128 stands for zero in the data rows.
Some points:
[110 144 147 149 156 149 129 148 144 154 118 125 120 137 114 131 104 199
 131 157 127 131 188 127 139 130 134 148  73 159 135 118 152 102 119 117
  93 129  81 146 150  89 121 143 102 120  91 101]
[148 114 133 123 133 125 154 113 132 106 163 112 108  77 146 122 130  86
 126 120 110 143 127 116 107 100  80 165 110 175 120 117 165 160 172  86
 114 107  95 122 118 112 130  95 149 124 109 107]
[139 165 139 114 150 108 147  88 140 138 116 131  94 188 154 130 114 113
 112  70 125 150 132  85 127 117 150 117 116 110  97 143 126 138  99 139
 113 138 140 132 135  86 125 103 153 158 116 110]
[117 110 121 166 127 130 127 128 132 113 125 124  90 117 180  81 166 106
  80 134 132 119 105 128 152 141 109 132 120 124 117  69  65 115 102 135
 107 141 130 134 119 122 134 130 119  94  97 111]
[141 142  93 162 134 118 125 100 144 181 138 125 170 135  94 151 207 131
 149 113 136 100 131 157 157 153 113 141 133 112 118 135 120 135 137 122
 132 145 114 131 139 100 165 103 121 127 136  84]
[127 161 136 140 128 181 141 104 133 122  98  74 111 123 134 126 149 112
 140 185 150 170  96 181 138 135 160 125 147 155 109 132 138 144 128 149
 143 129 138 112 104  97 121 134 124 124 133 162]
[112 175 103 171 135  99 142 149 114 154 180 132 112  44 135 149  85 130
 116 132 125 122 122 126 108 121 159 137 132 109 132 135 118 138 131 150
 146 108 146  96 171  78 133 141 132 126 138 147]
[192 110 118 109 131 150 133 113 145 123 152 107 151 115 112 114 102 121
  65 136 162 104 194 136 132 111 176 124 102 160 116 113 109 143 127 138
 144 138 166 111  96 148 144 129 113 134 132 116]
[165 180 115 126 142 142 115 119  96 105 117 168 136 132 155 134 157 112
 133 140 149 123 125  99 113 149 125 115  85 135 121 143 110 142 143 115
 149 122 106 110 131 148 136 218 123 139  91 154]
[132 122 129  82 191  80 141 164 107 127 104 126 101  85  96  89 142 116
 124 149 132 152 103 116 163 100 136  98 145 149 140 147 121 115 103 108
 105 155 140 129 164 149 148 143 142 137 125  92]
[157 115 111 128 129 139 122  94 101 144 112 136 113 125 127 130  98 182
 157 116 179 143  69 112 114 108 121 137 143  99 141 112 115 161 130 144
 126 142 102 109 109 145 106 118 120 107 105 104]
[ 88  95 138 146 128 146 216 116 142 138 131 126  85 126 128 143 176 153
 118 130 156 115 155 110 129 157 121 122 123 123 150 180 127 156 131 133
 117 108 127 163 132 175 130 128 128 116 160 152]
[119  91 139 144 118 147 126 125 131 144 103 142 135 120 141 110  90 127
 134 124 143 117 109 155 117 141 125 111 107 112 116 192 112 124 132  35
 114 132 157  85 126 110 142 112 135 152  99 133]
[136 117 168 134 158 117 130 106 129 132 208 142 112 158 133 103 126 137
 173 134 168 137 134 150 140  97  99 102 143 152 114 119 113  90 127 118
 191 123  96 123 135 140 126 120 124 145 126 152]
[114 109 124 116 107 132 138 109  79 127 126 152 166 139 122 126 122 148
 112 128 126 139 137 139 141 134 129  66 126 139 144  81 136 163 126 121
 124 119 134 148 135  93 127 144 234  93 125 142]
[100 137 125 120 151 121 118 143 138 122 130 174 133 150 110  97 133 159
  99 138 147 183  99 130 134 122 127 160 133 105  95 106 172 131 133 103
 129  69 162 119  87 118 152 134 118 115 170 127]
[129 101 118 121 112 117 127 155 116 135  98 119 117 150 114 155 123 114
 105 143 115 163 101 146 143  91 142 143  88 143  97 147 118 116  86 156
 160  90 103 133 149 146 154  95 135 142 104 153]
[149 134 123 125 136 163 138 162 134 115 171 108 135 129 140 102 168 126
 106  96 160 152 109 144 106  84 145 136 147 104 188 152 134  91 136 142
  81 103 104 130 119 107 132 138 183 160 107 140]
[105 114 119 148 129 119  83 125 140 177 126 105 161 116 147  92 126 129
 103 106 106 124 119  92 132 165 141  98 146 174 132 133 124 144 137 125
 132 106  77 129 115 148 107 121 121 183 168 140]
[126 137 106 140 143 116 158 145 134 121  92 103 145 124 118 140 124 152
 127 123 115  77 117 102 147 127 154 169 143 107 123  83 139 112 149  97
 130 170 116 163 125 146 106 112 135 142  99 185]
[127 134 195 137  88 119 100 172 120 122 131 156 123 149 103  97 167 144
 116 126 124 112 114 113 102 124 134 138 121 155 114 148 132 153 167 169
 154 189 128  77 126 114 147 103 138 104 119 152]
[105 147 156 123 153 177 139 141 108 140  99 118 125 121 100 140 123 109
 110 112 105 117 147 112 101 149 113 119 143 100 140 104 131 113 162 151
 181 104 142 137 149 163 123 117 136 161  93  73]
[135 122 142 116 123 124 129 127 121 144 142 141 156 107 129 118 165 131
 125 134 125 122 112 118 160 114 113 132 103 132 125 163 148 128  99 138
 128 103 176 130 119 115   0 121 101 122 104 135]
[188 112 137 147 139 116 120 133 134 149  91  56 133 156 130 129 128 139
 143 162  93 133 145 120  85 137 110 119 112  96 142 110 141 108 139 123
 120 122 134  90 160 136 111 146 151 111 182 104]
[111 101 114 153 130 100 104 160 134  93 124 125 120 127 125 144 153 160
 170 114 131 137 143 168 115 137 101 128 103 136 119 102 115 160 125 155
  89 127 160 152 116 131 120 141 126 231 130 128]
[176 118 166 143 141 120 121 103 145  79 122 171 105  93 113 149 125 127
 111  96 129 128 108 147 162 185 151 102 108 122 100 133 144  78 151 155
 124 128 120 134 120 119 125 125 142 120 163 122]
[141 148 134 113 135  84 129 149 166 120  91 139 133 126 142 134 132 113
 123 121 141 144 186 147 121 156 119 134 153 103 181  99 102 166 113 117
 134 101 103 112 125 136 116  66 107 115 109 148]
[115 128 135  27 115 143 125 152  67 132 142 101 117 135 173 146 136 142
 142 130 121 107 141 150 169 155 123 161 113 104 111 128 102 137 155 123
 142 126 108 135 133  98 128 122 106 138 174 118]
[150 146 133 153  93 143 115 124 115 106  92 146 138 101 133  86 125 120
 147 136 121 126 168 110 110  53 122 130 151 111  94 152 102 134 146 125
 152 122 142 193 125 110 131 126 131 115 165 127]
[158  91 119 124 159 139 124 114 136 147 159 150 115 141 128 111 125 124
 123 114  43 161 109 152 138 124 143 119 130 125 147 135 110 150 174 136
 124 132 152 159 130 109 140 134  86 106 110 176]
[123 167 140 111 106 109 154 136 151 111 124  91 175 134 132 124 103 141
 124  72 119 132 107 163  96 141  98 111 103 149 152 135 121 113 109 125
 126 141 135 159 136 152 137 156  95  93 146 114]
[120 160 115 114 119 116 128  78  90 115 137 118 134 120 114 126 124 142
 163 150 100 121 139 124  96 134 158 109 138 154 109 130 112  62 145 137
  70  98 147 113 122 163 143  75 121 109  81 131]
[ 97  69 152 148 125 114 141 147 122 130 118 111 166 134 134 170 131  79
 179  98 141 123 119  97 136 118 164 108 127 117 134 108 149 130 121 144
 115 107 115 115 113 117 150 168  90  97 123 107]
[ 89 130 146 127 162 116 104  84 148  98 126 129 135 117 136 152 123 140
  94 188 100 104 102 116 145  68  90 100 104 100 144 130 122 141 125 146
 111 134 128 124 123 151 153 110 136 133 146 142]
[128 172 139 166 125 119 127 129  67 123 130 119 112 167  92 127  83  80
 115 129 147 123 121 120 178 120  94 144 112 142 171 146 126 127 144 123
  96 131 149 126  85 123 133 124 136 142 146 133]
[107 134 151 125 117 118  93 117 121 166 141 116 143 106 129 171 112 114
 104 121 122 178 164 152 127 137 119 160 172 110  95 131 149 122 129 119
 114 188 119 127 127 184 115 179 141 111 117 125]
[137 149  92 122 123 181 120 172 151 149 146 174 121 157 125 143  98  66
 145 146 155 108 102 128  79 132 140 111 114 152  86 108 114 124 158 134
  95 153 118 140 166 142  90 104 131 103 166 128]
[ 97 105  84  98  94 114 104  84 157 155  85 151 118 122 144 128 133 113
 138 110 159 118 143 133 140 119 112 161 127 148 178 121 152  83 146 146
 130 141 135 119 161 113 139 159 119 135 147 150]
[141 121 173 113 150 134  87 116 124 138 137 144 122 127 120 143 128 123
 128 135 127  76  99 120  88 141 136 194 153 161 144 127 117 128  40 117
 126 103 153 172 122 123 159 132 155 116 133 138]
[117 115 108 122 107 138 120 109 106 116 141 127 111 114 100 122 147 108
  97 133 107 126 140 135  72 150 129 104 127  99 147 126 171 125  68 123
 138 172  80 142 119  97 115 116  80 148 142 121]
[120 130 103 128 123 205 105 144 152 102 151 104 143 112 112 121 126 143
 176 103 120 163 156  55 171 159  90 130 123 123 132 133 132 130  92 140
 130 156 135 105 137 131 153 109 133 114 136 155]
[126 111  88 147 138  91 133 130 117 115 158 130 157 159 182 103 123 114
 156 160 126 145 140 129 131 177 156 161 130 116 152 158 175 113 134 132
 160 148 139 163 145 149 143 126 129 136 113 110]
[112 154 108 108  96 100  97 153 180 155 139  79  53 129 118 127 125 129
 155 131 133  97 132 131 143 141 126  86 115 104 138 127 152 130 129 116
 155 110 140 157  82 139 131 146 155 101  99 118]
[128 128 117 137  82 143 109 125 144  76 131 118 123 142 133 184 131 158
 113 126 124 141 124 118 132 130 157 117 172 166 156 128 117 128 152  86
 149 135 151 121 172 125 112 125  98 131 124  68]
[123 117  89 130 129 130 137 140 140  92 125 117 133 163 106 112  96 129
 123 126 102  61 143 148 139 131  91 128 202 121  89 148 157 146 114 154
 118 107 115 101 153 131 119 164 121 120 115 125]
[140 140 120 122  91 140 185 149 149 140 126 180 141 121 146 146 106 138
 152 166  73 120 120 129 122 119 139 127 139 132 142 119 106 105 116 144
 148 152 115  85  57 128 120 140 153 147 147 108]
Along one direction, these points spread out more than along any other. For each point below, how far along it does it lie, from 0 to 99? 50 is the average, and the first point above lies past it. One standard deviation of the points above along it is 16.
[188 112 137 147 139 116 120 133 134 149  91  56 133 156 130 129 128 139
 143 162  93 133 145 120  85 137 110 119 112  96 142 110 141 108 139 123
 120 122 134  90 160 136 111 146 151 111 182 104] 71
[136 117 168 134 158 117 130 106 129 132 208 142 112 158 133 103 126 137
 173 134 168 137 134 150 140  97  99 102 143 152 114 119 113  90 127 118
 191 123  96 123 135 140 126 120 124 145 126 152] 32
[139 165 139 114 150 108 147  88 140 138 116 131  94 188 154 130 114 113
 112  70 125 150 132  85 127 117 150 117 116 110  97 143 126 138  99 139
 113 138 140 132 135  86 125 103 153 158 116 110] 37
[115 128 135  27 115 143 125 152  67 132 142 101 117 135 173 146 136 142
 142 130 121 107 141 150 169 155 123 161 113 104 111 128 102 137 155 123
 142 126 108 135 133  98 128 122 106 138 174 118] 62
[112 175 103 171 135  99 142 149 114 154 180 132 112  44 135 149  85 130
 116 132 125 122 122 126 108 121 159 137 132 109 132 135 118 138 131 150
 146 108 146  96 171  78 133 141 132 126 138 147] 40
[132 122 129  82 191  80 141 164 107 127 104 126 101  85  96  89 142 116
 124 149 132 152 103 116 163 100 136  98 145 149 140 147 121 115 103 108
 105 155 140 129 164 149 148 143 142 137 125  92] 35
[137 149  92 122 123 181 120 172 151 149 146 174 121 157 125 143  98  66
 145 146 155 108 102 128  79 132 140 111 114 152  86 108 114 124 158 134
  95 153 118 140 166 142  90 104 131 103 166 128] 43
[114 109 124 116 107 132 138 109  79 127 126 152 166 139 122 126 122 148
 112 128 126 139 137 139 141 134 129  66 126 139 144  81 136 163 126 121
 124 119 134 148 135  93 127 144 234  93 125 142] 35
[127 161 136 140 128 181 141 104 133 122  98  74 111 123 134 126 149 112
 140 185 150 170  96 181 138 135 160 125 147 155 109 132 138 144 128 149
 143 129 138 112 104  97 121 134 124 124 133 162] 33
[ 88  95 138 146 128 146 216 116 142 138 131 126  85 126 128 143 176 153
 118 130 156 115 155 110 129 157 121 122 123 123 150 180 127 156 131 133
 117 108 127 163 132 175 130 128 128 116 160 152] 62
[140 140 120 122  91 140 185 149 149 140 126 180 141 121 146 146 106 138
 152 166  73 120 120 129 122 119 139 127 139 132 142 119 106 105 116 144
 148 152 115  85  57 128 120 140 153 147 147 108] 45
[123 167 140 111 106 109 154 136 151 111 124  91 175 134 132 124 103 141
 124  72 119 132 107 163  96 141  98 111 103 149 152 135 121 113 109 125
 126 141 135 159 136 152 137 156  95  93 146 114] 70
